In the data rows, the value 128 means zero.
Here are some points, one per row:
[113 124 150 109 142 122  91 108 139 124  83 114 128 107 105 132 126 101
 113 108 156 124 129 147 123 147 126 143 117 126 129 130 213]
[167 157 123 140 142 114 178 111 155 113 162 119 176 108 159 125 126 117
 153 149 108 111 114 135 157 130 230 141 102 138 118 123 124]
[138 151 133 110 137 129  82 110 134 139  74 116 126 146 110  83 143 104
 104  95 105 145 113 121 122 135 115 129 122 123 102 122  99]
[164 156 118 137 130 106 168 137 149 100 159 136 169  99 149 129 110 108
 152 162 145 115 117 131 142 120 153 149 104 195 117 134 115]
[ 92 158  86 159 152 116 119 163 145 118 127 166 128 141 139 178 138 124
 131 159 122 111 134 124 118 124 128 110 115 126 113 132 122]
[126 117 146  93 135 120 163 139 134 133 161 133 122 115 151 148 114 116
 168 110 113  97 119 128 126 134 144 137 188 180 114 146 108]
[168 154 121 140 135  76 145 140 135  85 149 133 178  94 132 135 125 102
 137 160 206 117 111 124 143   0 205 216 128 165 124 122 107]
[122 101 169 162 129 122 147 145 102 131 149 146  87 110 135 120 122 167
 124 159 103 125 130 146 141 131 129 116 121 129 119 126 134]
[174 161 117 139 144 148 135 139 156 155 123 149 175 130 114 133 128 146
 116 152 125 116 121 118 132 143 128 138 118 122 107 126 109]
[114 128 157  95 135 130 170 149 146 124 159 120 128 115 161 141 127 109
 152 118 115 101 123 123 125 124 132 135 188 169 121 140 108]
[ 86 155  80 171 119 134  90 129 123 133  81 135 128 116 108 157 136 131
 113 142 118 101 117 131 126 113 163 105 129 114 182 137  96]
[149 121  97  98 130 139 175 118 126  90 176 107  98 138 135 133 151 114
 139 119  97 166 119 109 135 124 139 134 143 123 111 133 124]
[133 139 139 107 117 148 145 161 124 138 137 148 125 158 151 115 136  96
 159 112 119 131 122 129 123 129 133 136 111 114 116 128 112]
[124 144 133 110 129 159 115 125  98 159 126 137 123 154 107  87 135 116
 136 100 117 117 117 135 129 140 125 129 117 141 114 130 124]
[126  90 174 159 133 135 138 143 103 138 155 153  95 136 128 131 110 166
 127 148 111 132 129 134 126 130 134 129 113 125 114 130 133]
[112  61 110 136 168  90 167 120 141  96 172 128 184 100 172 112 138 135
 159 131 126 118 117 128  33 188  15  77 102 123 134 129 118]
[109  64 106 134 121 159 140 108 124 165 128 119 151 154 169  99 101 181
 127 117 115 123 170 123 150  83 124 130 119 120 118 124 118]
[118 121 146  90 133 146 103 136 137 162 104 140 120 126 127 158 120 126
 129 117 124 116 121 124 120 124 128 131 117 121 105 125  97]
[141 130 101  96 127 135 111 142 147 136  96 147 107 153 103 145 148 128
  95 131 118 155 118 141 123 128 121 139 123 117 242 117 114]
[111  54  91 134 132  85 106 166 135  96 111 156 166 112 141 130 114 126
 115 150 132 113 115 127 134 144 142  99 115 115 109 118 104]
[134 132  99  97 127 137 102  84 103 133 106 102 101 160  85 116 141 133
  85 109 104 109 126 128 134 134 128 128 118 136 230 135 146]
[100 150  83 174 120 140 105 130  76 131 116 129 113 140 119 172 112 147
 137 138 114 126 127 131 144 124 142 115 119 121 138 133 128]
[125 150 149 108 148 123 101 161 120 126 103 158 141 123 129 115 158 114
 133 130 111 189 135 127 134 133 127 132 100 133 121 127 131]
[ 95 152  86 165 147 153 156 125 125 147 153 131 132 143 139 159 152 159
 157 141 118 119 136 146 130 100 110 108 109 130 119 119 138]
[ 91 153  79 168 112 156 141 113 127 167 129 105 112 145 135 152 138 166
 143 121 121 113 119 122 143 104 112 147 116 105 110 127 114]
[143 132  98 100 138 132 142 150 151 126 154 146 110 165 121 153 151 126
 119 119 125 156 116 131 130 130 128 134 111 118 172 129 114]
[174 151 123 142 162 116 136 148 123 120 141 152 173 117 129 145 123 134
 131 188 115 126 139 139 144 145 124 155 119 135 124 123 130]
[126 120 160 103 143 122  89 136 136 130  92 124 139 110  93 134 135 113
 103 108  93 113 120 117 132 133 135 134 115 109 138 114 189]
[117 104 165 164 125 149 102 129 126 159 111 126 101 142 115 121 122 172
 101 138 121 115 109 131 126 125 132 134 127 121 144 136 106]
[111  72  97 138 131 124  80  93 131 130  94  83 161 125 124  89 116 152
  88  95 101 117 180 139 128 122 163 153 123 125 108 130 102]
[120 103 164 162 138 131 163 145 136 144 152 145  95 118 143 122 126 155
 130 140 112 113 114 129 130 126 120 132 124 119 116 134 116]
[114 123 146  90 129 113 142 148 148 119 155 166 136 101 143 148 134 108
 142 136 120 126 123 118 131 130 125 135 191 151 114 115 112]
[128 123 130  95 122 103 122  86 120 104 113  83 117  89 131 103 115  93
 128  92 233 102 120 127 124 104 113  91 177 108 119 129 210]
[123 102 167 163 133 102 144 142 152 113 142 160 102  99 147 136 152 125
 125 149 145 114 124 135 131 129 133 136 109 115 116 132 110]
[ 96 148  95 165 130 122 119 160 131 107 119 149 130 125 124 177 144 138
 134 150 108 119 123 119 128 129 153  88 109 120 139 122 121]
[173 170 118 138 107 156 144 108 126 165 151 108 151 139 132 117  89 163
 136 132 118 118 166 130 110 164 149 125 118 123 121 140 114]
[121 103 164 158 114 145 138 147 123 149 150 139  85 133 154 120 120 160
 123 137 112 116 113 124 122 122 122 129 125 119 116 112 119]
[139 135  89 103 136 106 171 117 143 111 176 125  98 142 135 138 149 104
 112 115 114 196 121 134 127 132 133 146 150 109  94 134 110]
[108 103 169 163 109 158 135 135 134 151 113 139  88 155 129 119 122 144
 101 155 113 119 115 126 112 126 133 127 121 120 124 130 114]
[111 127 145  80 117 129 133 163 127 120 120 159 121 115 145 154 123 116
 129 130 119 110 118 129 135 128 123 134 125 144 111 122 105]
[133 140  96  91 129 149 127 144 149 154 121 138 108 167 114 138 162 144
  96 128 126 121 125 137 116 119 131 136 123 120 198 115 109]
[130 145 140 119 127  96 142  86  99  83 154  94 124  99 136  76 129  83
 151  85 219 222 174 135 115 108 149  95 203 126 125 112 113]
[122 143 138 111 134 123 159 127 135 126 173 139 143 130 167  89 134  89
 188 111 103 167 119 123 131 128 149 149 193  95 128 156 118]
[164 170 120 134 125 149 142 137 132 148 142 141 168 137 147 138 103 142
 125 160 116 113 113 130 127 136 131 137 124 104 115 139 110]
[121 113 149  93 110 130 109 131  82 146 120 140 113 119 117 150 106 128
 147 126 106 129 131 130 127 135 122 124 112 147 114 120 132]
[116 129 130 100 121 112  91 110 131 114  88 103 112 102 114 119 120 102
 108 106 204 119 110 132 113 131 118 143 132 122 102 135 238]
[174 156 142 137 126 144 132 164 117 130 119 136 172 131 115 145 109 151
 117 163 114 122 117 125 133 157 134 151 122 108 109 126 121]
[121 123 149 103 123 116  96 111 115 115  86  99 125 116  99 125 106 115
 109  97 124 119 117 115 134 138 146 134 116 113 110 117 227]
[124 137 136 115 149 106 116  85 169 127 106  75 154 126 112  69 159 101
 136  65 165 249 105 142 165 120 119  90 172 121 111 126  95]
[141 136 146 122 111 141  71 101 124 105  94  96 135 144 100  82 131 104
 133  85  97 133 110 125 124 137  67 130 110 135 118 134 143]
[140 127 112 103 146 132 137 164 122 125 142 151 110 155 104 157 143 112
 105 142 118 179 143 136 134 139 128 120 112 129 227 123 131]
[133 144 135 105 130 159 134 120  99 155 140 123 121 167 129  83 145 132
 156 106 115 111 137 136 124 152 133 125 114 137 111 119 132]
[ 90 150  86 171 132 100 166 129 144  96 150 133 137 121 166 158 142 117
 157 143 102 149 118 134 116 155  60 114 205 166 119 121 115]
[ 92 156  79 168 101 152 121 134 119 160 132 131 113 148 127 161 121 152
 140 121 121 119 116 122 144  91 126 114 116 123 106 121 118]
[169 161 119 138 112 151 141 107 132 171 152  95 157 136 144 117 113 147
 140 155 119 117 153 126 118 175 152 127 119 115 114 113 118]
[185 147 136 150 153 152  99 134 156 126 102 127 189 126  88 136 126 145
 120 164 110 110 122 122 150 144 104 154 115 123 117 138 119]
[109 124 148  87 104 147 146 133 125 156 152 140 110 120 155 147 106 126
 157 126 116 125 116 121 126 129 128 136  99 161 118 150 112]
[138 137  90 100 120 121  97 130 128 136  94 145 105 148  96 132 135 119
  78 118 109 126 128 109 130 128 127 144 125 120 240 132 176]
[117 140  92 179 120 103 138 151 141  93 135 139 134 111 136 171 161 133
 160 154 106 144 122 112 115 151 121  99 202 190 115 139 133]
[131 153 123 107  67  90 135  92  92 102 114 103  93 125 130  74 112  74
 154  89 155 109 205 129 109 125 131 127 132 116 106 131 107]
There is one direction along which these points spread out most. For each point below, how far along it does it lie, from 0 to 99? 50 is the average, and the first point above lies past it. One standard deviation of the points above along it is 16.
[115 114 151  94 138 159 127 116 107 157 137 119 126 138 118 139 112 132
 148 123 113 122 122 125 129 136 129 120 110 136 128 128 122] -> 52
[108 101 166 167 133 117  84  99 155 112  96  93 112 117  97  95 144 133
  88 114 192 108 137 125 126 139 128 147 113 124 145 136 141] -> 76
[133  87 173 167  90 152 131 148  98 120 123 144  98 120 115 120 117 149
 125 155 106 110 110 114 133 128 129 129 121 127 122 132 127] -> 44
[117  54 105 137 116 174 116 112 134 161 110 129 157 169 145 102 115 161
 118 128 121 125 177 136 134  93 132 135 126 125 111 132 116] -> 51
[116 122 150  97 144  98 120  67 126 103 132  75 130 104 126 105 138 118
 130  93 205 142 117 127 138 125 134  91 173 128 122 128 181] -> 81
[194 154 137 149 111 125  95 107 118 104  91  95 168 113  92 114 105 122
  91 148 165 114 161 128  92  78   7  39 115 135 110 141 198] -> 75
[112  95 155 160 106  89 111 147 123  89 119 168  90  98 122 131 104 114
 107 162 191 122 112 127 137 138 129 127 112 116 142 123 150] -> 56
[140 128  98 102 113 106 162 153 127 135 171 142 101 149 135 159 147 113
 121 116 124 153 119 132 130 129 120 140 115 115 148 130 116] -> 44
[125 105 176 173 133  99 148  76 113  94 133  59  98 106 141  91 120 138
 114  83 194 108 178 112 136 147 132 147 107 120 128 114 106] -> 66
[111 126 156  89 158 141 112 135 135 128 110 159 134 121 103 156 126 131
 133 136 112 122 146 130 132 130 128 126 120 117 115 115 128] -> 52
